arr = [[145, 137, 145, 133, 143, 132, 142, 141, 143, 116, 146, 130, 144, 143, 123], [124, 120, 131, 118, 128, 113, 132, 131, 128, 119, 126, 113, 131, 134, 115], [142, 128, 138, 132, 133, 137, 132, 129, 138, 121, 141, 135, 134, 129, 130], [121, 107, 134, 107, 123, 106, 136, 133, 127, 134, 127, 105, 132, 137, 117]]
The fourth entry in reading order is 133
Read off the 1st entry in reading order.
Answer: 145
The entry just left of the largest entry is 116
The entry just right of the smallest entry is 132
The second entry in reading order is 137
The entry just left of the smallest entry: 127
The entry just left of 135: 141
The third entry in reading order is 145
Read off the largest entry.
Answer: 146
The 2nd smallest entry -> 106

[[131 114 128 128 130 130 129 130 104 129 128 132 122 128 129]
 [124 118 129 128 128 129 129 127 115 128 128 132 125 128 131]
 [130 135 128 128 126 127 127 129 142 127 128 126 131 128 127]
 [125 126 129 128 126 128 128 126 126 128 128 131 127 128 130]
 [123 120 129 128 128 128 129 127 118 128 128 132 125 128 131]
 [127 129 129 128 125 127 128 127 130 127 128 130 128 128 129]
 [124 118 129 128 128 129 129 128 115 129 128 132 125 128 131]
 [127 129 129 128 125 127 128 127 131 127 128 130 129 128 129]
 [130 134 129 128 126 127 127 129 140 127 128 127 131 128 127]
 [126 128 129 128 126 127 128 126 129 127 128 131 128 128 129]
 [128 130 129 128 125 127 128 128 134 127 128 129 129 128 128]
 [124 118 129 128 128 129 129 128 115 129 128 132 125 128 131]
 [128 130 129 128 125 127 128 128 134 127 128 129 129 128 128]
 [124 124 129 128 126 128 128 126 124 128 128 132 127 128 130]
 [125 126 129 128 126 128 128 126 126 128 128 131 127 128 130]]
Counting starts at 0.
The entry in the bottom-right corner? 130
The entry just left of 140? 129
The top-left entry -> 131
The entry in row 0 and column 2 -> 128
The centre entry is 127
The entry just right of the smallest entry -> 129
The entry at row 1, column 0? 124
The entry in the top-right corner: 129
The entry directly below the largest entry -> 126
The entry just left of the centre entry: 128
The entry in row 0 and column 1 -> 114
The largest entry -> 142
The entry just left of the largest entry -> 129
The entry in the bottom-left corner: 125
The entry at row 2, column 0 is 130
The minimum? 104
The entry at row 2, column 2? 128
The bottom entry of the column that holds the largest entry: 126
The entry at row 2, column 1 -> 135
The entry just right of the centre entry? 131
The entry just right of the largest entry is 127
